In the data rows, 500 means zero.
How far apart are the two rows of each pair, measured in a hidden way? 0 means very close, and 20 very far. Two or three weighted sums of its numbers give each row a place; it is the straight-line distance between the places.
[251, 515, 374, 388, 338, 457, 267, 462, 626, 449]
[510, 601, 442, 638, 479, 612, 600, 464, 422, 447]: 1
[289, 375, 511, 437, 474, 395, 366, 460, 615, 568]
[539, 671, 613, 671, 534, 444, 474, 611, 613, 852]: 12
[499, 394, 434, 485, 393, 474, 648, 534, 258, 560]
[566, 402, 423, 329, 406, 334, 786, 623, 227, 426]: 5
[583, 900, 466, 551, 521, 516, 678, 645, 274, 619]
[510, 699, 498, 640, 505, 533, 334, 548, 543, 433]: 2
[302, 484, 545, 600, 567, 663, 283, 518, 530, 587]
[532, 666, 424, 576, 543, 498, 843, 561, 343, 636]: 8
[583, 732, 337, 570, 472, 515, 666, 384, 358, 527]
[305, 290, 472, 410, 453, 561, 244, 761, 774, 674]: 11
[245, 446, 677, 641, 450, 599, 382, 638, 494, 566]
[475, 382, 513, 473, 508, 517, 704, 641, 385, 681]: 17
[535, 456, 387, 472, 409, 437, 674, 280, 420, 426]
[492, 621, 574, 754, 600, 637, 489, 504, 318, 878]: 2
[262, 355, 521, 524, 506, 439, 478, 539, 369, 587]
[423, 354, 580, 338, 505, 504, 680, 654, 537, 667]: 4
[433, 298, 547, 512, 439, 518, 454, 411, 569, 584]
[708, 712, 560, 750, 762, 654, 463, 582, 548, 775]: 4
[354, 354, 446, 483, 450, 437, 501, 600, 466, 494]
[447, 435, 714, 472, 647, 564, 615, 652, 999, 498]: 4
[347, 410, 481, 666, 451, 424, 370, 566, 435, 566]
[584, 612, 441, 492, 649, 570, 656, 516, 318, 473]: 7
[518, 682, 357, 455, 696, 576, 497, 627, 417, 451]
[404, 685, 425, 412, 363, 383, 686, 608, 314, 506]: 16
[548, 598, 609, 688, 507, 520, 534, 392, 490, 545]
[247, 413, 417, 316, 468, 303, 291, 768, 540, 576]: 11
[495, 424, 528, 520, 356, 405, 550, 452, 433, 396]
[376, 373, 625, 516, 515, 639, 310, 858, 619, 586]: 9
[777, 444, 466, 485, 449, 532, 557, 366, 435, 265]
[543, 419, 404, 366, 514, 484, 548, 503, 383, 381]: 7
[709, 479, 584, 348, 571, 556, 766, 283, 660, 399]
[301, 329, 587, 647, 487, 542, 413, 464, 359, 598]: 5
[308, 334, 423, 476, 434, 560, 388, 501, 742, 529]
[585, 838, 492, 764, 540, 459, 760, 512, 323, 832]: 19
[745, 496, 426, 271, 612, 543, 682, 520, 534, 307]
[479, 694, 397, 589, 549, 552, 652, 603, 391, 609]: 7
[347, 390, 763, 532, 353, 401, 298, 695, 646, 633]
[463, 270, 611, 365, 571, 434, 366, 829, 526, 345]: 13
[585, 218, 334, 364, 353, 456, 753, 521, 138, 408]
[308, 193, 536, 393, 493, 474, 222, 759, 594, 537]: 4
[514, 468, 737, 601, 596, 581, 468, 434, 685, 555]
[303, 411, 403, 388, 448, 432, 380, 542, 461, 546]: 9
[571, 730, 386, 553, 477, 491, 514, 361, 323, 602]
[529, 379, 545, 516, 563, 458, 379, 502, 490, 425]: 2
[422, 498, 587, 595, 481, 444, 637, 525, 377, 770]
[436, 417, 478, 494, 440, 387, 632, 347, 407, 610]: 5
[506, 581, 573, 566, 588, 568, 550, 625, 625, 408]
[688, 482, 572, 478, 551, 549, 845, 258, 648, 430]: 8
[526, 385, 543, 395, 587, 571, 175, 534, 731, 440]
[364, 252, 404, 389, 317, 418, 485, 371, 307, 333]: 4
[528, 464, 658, 483, 536, 528, 521, 744, 725, 417]
[603, 696, 366, 623, 405, 558, 568, 541, 353, 509]: 3
[497, 506, 601, 507, 475, 535, 520, 495, 591, 428]
[392, 477, 472, 423, 372, 421, 550, 329, 524, 433]: 3
[615, 567, 537, 484, 713, 493, 520, 699, 729, 511]
[452, 327, 487, 463, 549, 528, 210, 719, 685, 478]: 3
[738, 338, 510, 559, 394, 541, 511, 390, 277, 395]
[739, 401, 419, 539, 414, 555, 437, 414, 414, 459]: 6
[629, 385, 405, 437, 412, 600, 490, 439, 554, 691]
[828, 743, 751, 714, 746, 593, 782, 403, 589, 951]: 14
[365, 367, 410, 452, 415, 409, 538, 497, 419, 375]
[232, 404, 411, 438, 376, 463, 256, 692, 628, 551]: 1
[471, 533, 463, 496, 534, 437, 861, 689, 273, 636]
[557, 435, 470, 351, 521, 467, 400, 423, 589, 433]: 4
[610, 462, 582, 526, 586, 468, 595, 328, 523, 541]
[290, 647, 492, 538, 371, 412, 526, 445, 340, 477]: 15
[954, 391, 455, 408, 389, 570, 685, 306, 527, 454]
[418, 487, 441, 561, 405, 701, 294, 636, 365, 423]: 15
[516, 124, 522, 449, 398, 487, 382, 504, 367, 481]
[475, 413, 711, 384, 638, 465, 239, 556, 903, 542]: 6
[471, 485, 517, 320, 417, 450, 513, 418, 491, 261]
[417, 476, 532, 666, 532, 457, 497, 411, 512, 404]: 2
[317, 397, 478, 534, 554, 491, 87, 844, 743, 746]
[541, 622, 453, 355, 584, 372, 661, 435, 568, 462]: 6
[320, 249, 618, 602, 516, 569, 548, 573, 457, 642]
[451, 322, 442, 298, 462, 413, 353, 474, 531, 247]: 5
[428, 383, 464, 315, 428, 599, 201, 458, 712, 512]
[496, 663, 267, 384, 377, 441, 566, 498, 434, 424]: 8
[227, 232, 448, 505, 452, 357, 453, 360, 371, 427]
[329, 389, 355, 561, 373, 383, 634, 300, 257, 495]: 2
[326, 256, 326, 416, 345, 381, 521, 377, 417, 392]
[760, 745, 431, 559, 529, 628, 622, 335, 400, 449]: 9
[594, 433, 404, 405, 436, 554, 555, 393, 533, 325]
[437, 710, 423, 612, 452, 462, 548, 509, 330, 652]: 10
[297, 396, 509, 523, 564, 557, 411, 821, 773, 536]
[505, 650, 574, 413, 564, 387, 741, 346, 672, 488]: 10
[452, 508, 519, 580, 646, 483, 499, 770, 622, 392]
[684, 694, 687, 689, 531, 462, 662, 327, 542, 591]: 12
[310, 373, 485, 596, 412, 414, 439, 544, 359, 378]
[554, 485, 670, 388, 418, 759, 417, 601, 996, 773]: 10
[643, 540, 533, 509, 527, 472, 553, 507, 474, 216]
[535, 521, 631, 454, 511, 426, 442, 426, 635, 687]: 6
[508, 619, 683, 632, 724, 561, 599, 554, 687, 473]
[314, 458, 410, 412, 328, 394, 486, 478, 529, 299]: 1
[476, 538, 674, 440, 485, 593, 377, 520, 769, 580]
[502, 350, 606, 509, 426, 393, 476, 567, 564, 495]: 7
[365, 364, 717, 611, 499, 431, 315, 606, 583, 662]
[361, 544, 756, 707, 512, 631, 410, 536, 493, 694]: 8
[471, 731, 355, 656, 531, 473, 668, 598, 451, 582]
[437, 522, 554, 568, 472, 626, 131, 743, 848, 674]: 1
[377, 563, 513, 679, 475, 568, 391, 822, 449, 653]
[606, 641, 524, 512, 768, 456, 579, 745, 673, 336]: 4
[369, 339, 639, 462, 428, 457, 643, 440, 433, 683]
[496, 594, 584, 447, 457, 466, 522, 554, 502, 293]: 12
[388, 397, 377, 482, 400, 437, 534, 481, 331, 422]
[719, 610, 459, 520, 843, 650, 442, 429, 593, 322]: 8
[573, 698, 552, 549, 680, 468, 590, 514, 644, 548]
[438, 632, 588, 443, 564, 537, 626, 787, 791, 447]: 6
[499, 637, 592, 849, 626, 582, 471, 643, 497, 999]
[884, 554, 717, 526, 677, 590, 953, 280, 566, 643]: 1
[374, 309, 296, 283, 250, 429, 562, 558, 426, 252]
[574, 889, 372, 741, 506, 590, 484, 578, 498, 549]: 10
[596, 762, 501, 609, 709, 537, 340, 411, 501, 394]
[687, 523, 450, 633, 298, 745, 672, 323, 203, 560]: 4
[410, 504, 425, 486, 521, 375, 705, 771, 358, 742]
[745, 406, 575, 446, 451, 532, 623, 395, 384, 288]: 9
[274, 199, 492, 452, 517, 551, 287, 578, 387, 396]
[402, 536, 342, 574, 486, 461, 519, 425, 299, 543]: 5
[410, 558, 444, 203, 359, 517, 514, 452, 645, 381]
[523, 521, 347, 359, 355, 588, 407, 495, 803, 461]: 9
[410, 447, 637, 694, 475, 361, 514, 493, 408, 460]
[597, 481, 487, 434, 549, 538, 576, 285, 666, 381]: 18
[189, 474, 476, 152, 229, 359, 423, 602, 655, 381]
[755, 404, 433, 269, 247, 463, 566, 353, 592, 336]: 13
[390, 420, 470, 521, 577, 616, 407, 634, 429, 314]
[289, 375, 325, 283, 329, 334, 543, 493, 364, 346]: 4
[354, 344, 630, 329, 455, 480, 265, 763, 857, 543]
[299, 131, 444, 428, 422, 549, 399, 622, 310, 419]: 10
[784, 826, 510, 485, 526, 683, 383, 234, 353, 638]
[397, 576, 437, 588, 570, 458, 712, 650, 231, 590]: 3
[302, 318, 464, 425, 368, 433, 404, 396, 412, 398]
[796, 836, 502, 635, 602, 537, 360, 441, 504, 489]: 13
[336, 128, 446, 384, 436, 686, 253, 655, 386, 630]
[736, 518, 408, 363, 603, 418, 704, 468, 384, 190]: 17
[631, 518, 507, 414, 523, 357, 635, 272, 517, 233]
[558, 433, 464, 554, 544, 461, 513, 697, 506, 416]: 6
[502, 380, 692, 635, 557, 578, 569, 626, 410, 591]
[615, 417, 477, 452, 504, 617, 458, 624, 632, 429]: 9
[263, 258, 536, 550, 479, 445, 191, 742, 504, 388]
[573, 512, 494, 582, 379, 489, 519, 356, 389, 560]: 4
[302, 174, 530, 295, 397, 447, 276, 601, 741, 460]
[483, 371, 454, 522, 486, 515, 128, 655, 512, 616]: 6
[758, 415, 355, 410, 650, 435, 604, 543, 397, 212]
[368, 548, 454, 922, 481, 641, 333, 596, 305, 412]: 18
[533, 523, 494, 463, 691, 553, 633, 708, 329, 507]
[516, 581, 566, 862, 670, 550, 487, 647, 567, 871]: 5
[289, 341, 520, 736, 460, 532, 433, 351, 390, 475]
[744, 486, 374, 382, 527, 602, 608, 344, 725, 317]: 12
[511, 308, 354, 479, 382, 382, 764, 380, 197, 497]
[584, 336, 315, 373, 123, 444, 673, 256, 168, 561]: 3
[523, 476, 481, 526, 403, 505, 382, 359, 536, 694]
[605, 932, 585, 607, 872, 609, 582, 511, 255, 513]: 11
[961, 595, 527, 742, 623, 689, 636, 301, 279, 313]
[580, 480, 441, 391, 326, 648, 390, 364, 531, 566]: 8
[650, 470, 339, 425, 585, 436, 577, 476, 318, 404]
[531, 337, 368, 362, 263, 467, 548, 460, 398, 500]: 4
